128 stands for zero in the data rows.
Some points, each followed by its number:
[141 128 128 150  80 163 141 124 124 102 111 128 137 150 167  97 102 115 106 159 154 141 159 128 115  97 132 102  89 141 145 119 128 132  89 119 102 119  84 141 128 141 124 150 137 150 141 141] 0
[124 106 159 145 106 137 145 154  84 124 119 128 128 124 154  84 124 106 141 180 150 137 141 115 106 106 154 132 111 137 154 111 124 119 137  76  93 102 111 128 154 132 119 132 141  97 119 124] 1
[115 132 132 132 106 163 172 128 128 111 119 115 141 102 132 159 124 145 132 128 137 128 111 132 111 132 124 150 141 102 163 141 132 141 132 141 124  80 111 145 141 106 132 141 124 106 141 119] 2
[115 137 137 111 176 119 128 124 198 145 124  80 145 124 106 145 132 124 115  84 128 128 137 106 167 180 115  63 115 141 119 163  84 185 137 145 145 145 115 150  93 124 128 150 176 163 137 119] 3
[163 124 137 150 141 137 132 115 137 102 102 137 128 119 154 132 106 128  97 106 106 137 150 145 137 141 145 128 128 154 119 145 154 159 128 159 141 137  89 145 124 137 141 115 106 163 128 141] 4
[115 141 150 128 141 119 145 137 132 163 132 159 119 124 145 124 137 145 124 111  89 128  97 111  89 137 119 128 132 141 124  89 145 119 137 102 115 124 132 141 141 119 124 128 128 137 119 119] 5
[167 128  80 132  15 102 128 124 124 163  93 180  41 115 137 176 137 128 111  32  71  36 189 154 176  32 145 119  80  76  36 115  58 211  89 193 224 207 172 255 224  49 198 246 106  63  67 220] 6
[128 115 163 154 102 132 119  84 128 106 106 128 111 154 141  93 115 102 111 150 124 141 172 159 159 119 124 111  93 145 154 128 150 128 141 102 115 137 115 115 159 137 124 141 132 159 102 128] 7
[137 115 141 141 111 119 106 172  80 106 119 132 115 124 141  93 128 132 119 163 106 137 167 128 111 115 154 124  89 141 132 141 102 132 150  67  97 159 119 111 132 137 137 111 128  97 102 145] 8
[150 102 124  97 111 154 154 119 115 141 115 180 163 141 102 102 167 128 119 154 132 137 124 124 102 102 132 141 145 106 141 102 176 102 137 124 124 137 154 145 159 119 128 132 132 102 119 132] 9
[163 124 154 145 111 145 111  97 132  89 167  93 137 141 159 115 132 132 145 137 124 150 137 124 150 115 128 137 141 137 141 159 137 132 141 128 137 132 124 119 106 124 111 124 128 163 137 128] 10
[167  97  97 128 102 132 145 106 154 128 128 111 137 132 115 159 106 128 137 119 137 154 172 128 119 106 159 154 132 137 141 145 154 150 150 141 128 150 132 124 119 137 154 132 128 132  89 115] 11
[137 115 141 150 111 124  97 145 102 128 145 128 132 137 128 115  97 106 115 141 115 150 163 115 132  67 141 137 137 172 111 137 154  97 141  89 115 111 141  93 150 145 159 124  84 128  80 159] 12
[141 119 111 115 137 141 154 111 124 128 119 124 154 128 132 115 163 145 128 137 145 141 137 124 119 128 163 137  80 102  84 124 111 128 111 150 145 141 111 111  93 141 141 119 145 115 163 128] 13
[154 132 132 137 115 102 128 128  93 119 132 124 128 141 141 137 119 128 154 106 124 115  89 150 132 141 124 159 167 128 115 102 137  89 119 128 145 132 137 128 150 115 119 124  84 145 128 137] 14
[145 141 132 159 128 132 128 128 102 106 145 124 128 124 132 128 132 145 132 115 106 111 111 145 128 128 132 137 150 132 119 106 137 102 124 128 111 128 111 137 137 115 119 106  97 132 128 132] 15
[106 137 167  84 141 150 163 128 111 150 106 124 137 137 102 119 137 137 124 145 141 145 159 102 150 102 132 115  84 128 141 150 128 150 180 106 141 128 124 128 132 102 159 115 154 132 115 128] 16
[119 137 172  84 141 145 119 137 111 128 119 102 128 115 128 150 128 137 128 102 102 150 141 115 119 141 137 124 150 145 128 159 137 172 163  97 145 124 102 141 137 111 124 124 128 159 132 137] 17
Which five points above are nearest to each new point, looking only along the 6 directions in which the numbered points spread most? Their numbers follow each, nearest first.
[128 137 141 150 141 167 137 106 150  84  76 163 145 137 115  93 111 132  80 154 128 154 150 150 141 119 106  84  89 128 128 119 124 132 106 124 119 137 128 119 145 128 141 128 141 141 150 132] 0 13 7 10 4
[132 119 124 137 106 128  84 102 167 154 141 124 141 154 172 137 141 119 172 106 145 137 115 119 128 141 137 124 128 141 124 119 159 141 102 119 150 159 128 137 111 150 102 159 145 137 115 111] 4 10 2 15 13
[124  84 115 111 119 115 111 115 137 185 124 137 145 154 115 132 163 124 141 150 137 159 137  93 124 106 132 145 124 124 128 150 128 159 137 111 172 145 145 128 124 137  97 124 137 106  97 141] 16 11 9 2 13
[132 154 124 102 124 124 159 137 106 159 137 124 132 145 154 115 132 124 150 150 163 132 115  89 141 128 132 137 132 106 145 119  89 106 137 132 132 106 102 119 119 119 137 119 137 115 159 124] 2 13 5 15 9
[132 128 115 137 132 119  97 141 150 115 128 119 119 111  93 172 141 159 106  97 111 111 137 154 128 150 128 128 115 119 124 124 124 145  97 141 128 154 111 115  89 132 128 128 132 106 128 124] 4 2 17 10 13
[141 141  80 150 124  89 132 124 111 163 150 132 124 132 132 159 132 132 159 137 163 141 132 128 124 102 145 154  97 145 115 111 115 102 111 141 167 106 141 106  89 167 154 128 115  97 115 119] 2 11 13 9 15
[124 141 128 150 145 124 111 132 119  89 132 119 115 132 119 145 132 150 111  89 119 102 128 137 159 150 111 141 115 115 124 128 111 124 115 128 141 124 141 106 111 128 115 128 111 150 124 115] 4 15 10 17 2
[124 119 132 163 119 128 111 145 145 115 119 172 124 167 132  97 119 111 115 115 137 115 106 132 115 115  80 102 115 167 137  89 141  84  97 106 111 115 145 119 167 150 106 176 159 159 106 128] 15 7 1 5 8
[115 154 119 124 145 150 128 124 193 154  84 180 115 132 145 124  97 115  71 119 137 145 137 119 119 124 102  67 102 159 137 128 106 132  80 119 137 124 119 137 137 128 111 159 154 141 115 124] 13 4 2 0 7
[141 124 119 141 141 145 141 119 137  89 102 132 159 111  84 145 137 154 115 128 124 102 141 189 119 137 128 154 132 106 119 106 150 115 111 159 132 137 141 137 111 137 119 119 102 119 124 115] 2 15 13 14 4
[141 154 119 132 145 115 128 106 128 154 124 154 119 150 137 119 141 137 119 124 128 137 115  97 132 115 119 124  76 128 128  93 119 119 111 159 150 111 124 102 145 106 128 163 137 150 141 132] 2 13 5 15 4
[111 119 163 132 124 132 115 132 150 137 124 141 128 128 119 154 132 145  93 111 145 141 102  97 154 102  93 150 137 137 163 132 137 124 124 141 150  63 132 119 132 111 115 150 128 106 132 128] 2 5 15 17 13
[128 137 132 145 124 137 102 132 115 102 132 154 132 119 141 128 119 145 119 111  93 102  93 137 128 128 115 137 159 141 115 115 137 115  93 137 115 102 124 115 115 128 124 124  84 132 128 128] 15 14 5 2 4
[124 132 102 128 163 111 154 141 102 115 150  80 106 150  97 102  89 115 128  97 145 132 106 111 163 163 102 102 145 137  84 132  80  67 154 128 145 141 163  84 159 115 176  97 106 137 128 150] 17 5 15 4 14
[128 137 137 141 154 141 124 124 145  97 137  76 119 132 137 132 119 102 119 124 124 124 119 154 150 163  97  97 115 111 150 115  93 124 106 124 124 137 141 106 128 141 119 141 154 115 141 119] 4 10 2 13 15
[137 119 150 128  89 154 137 111 124 145 137 132 154 141 163  76 115 111 128 150 159 141  97  93 145 111 128  76 145 119 145 124 115 119 115 115 124 119 119 119 141  97  93 128 124 132 154 159] 2 0 13 1 15
[  0  80 198 111  97  63  93 185  67  71 141  67 211 207  84 137 255  15  45 128  49 111  49 106 211 193  19 193 115 137  41 167 189  93 211 207 132 159  71 189 128 137  36 119 228  45 202 255] 5 17 2 15 13
[141 124 106 124 132 106 132 150 124 137 137  89 124 111 115 102 137 141 124 145 141 128 128 145 115 159 159  97 115 119 111 137  89 119 124 106 106 159 141 115 141 150 124  97 159  97 141 119] 2 13 5 17 16
[154 145 141 137 137 159 132 124 106 111 132 115 154 106 132 124 124 163 124 119 106 132 141 132 132 119 141 132 119 128 141 145 132 145 141 124 111 128  97 128 106 115 154 106 106 137 128 141] 10 4 2 15 17
[115 141 106  89 119 167 163 132 150 159 106 119 137 115 106 128 119 128 132 145 154 167 150 106 115 124 154 111 128 124 163 132 150 145 163 163 124 102 141 132 141 106 145 145 119 106 145 124] 13 2 16 9 11
[111 132  97  97 128 102 102 128 132 180 159 111 128 119 150 137 115 124 145 132 141 167 115 102 119 137 132 137 141 154 115 154 124 132 150 119 137 102 132 115 111 132 115 119 137 111 106 128] 17 5 2 10 16
[115 176 132 132 163 106 150 132 150 132 111 145 119 154 115 154 115 119 128 119 115 124 159 145 141 124 137 119 132 150 106 106 124 111 154 141 128 128 150 132 124 137 163 163 124 132 102  97] 17 4 5 2 15
[141  93  93 115 124 106 115 141 132 141 115 176 128 106 111 115 132 132  97 128 119 141 150 124  93 124 172 141 124 150 119 119 150 128 119 111 119 176 145 119 119 128 145 106 124 111 111 137] 9 11 2 5 15
[124 124 132  89 119 128 163 132 124 163 115 119 145  97 145  97 137 124 141 128 141 132 111 102 137 132 141 102 132 132 132 141 132 124 154 124 137 128 137 119 132 102 115 102 137 128 141 137] 2 5 17 13 16
[115 115  93 111 124 137  84 119 185 145 163 119 119 119 159 150  97 102 163  93 137 137 115 119 132 132 119 137 172 159 128 145 141 145 119 154 137 115 150 124 115 137 111 159 137 137 106 119] 4 10 17 11 15
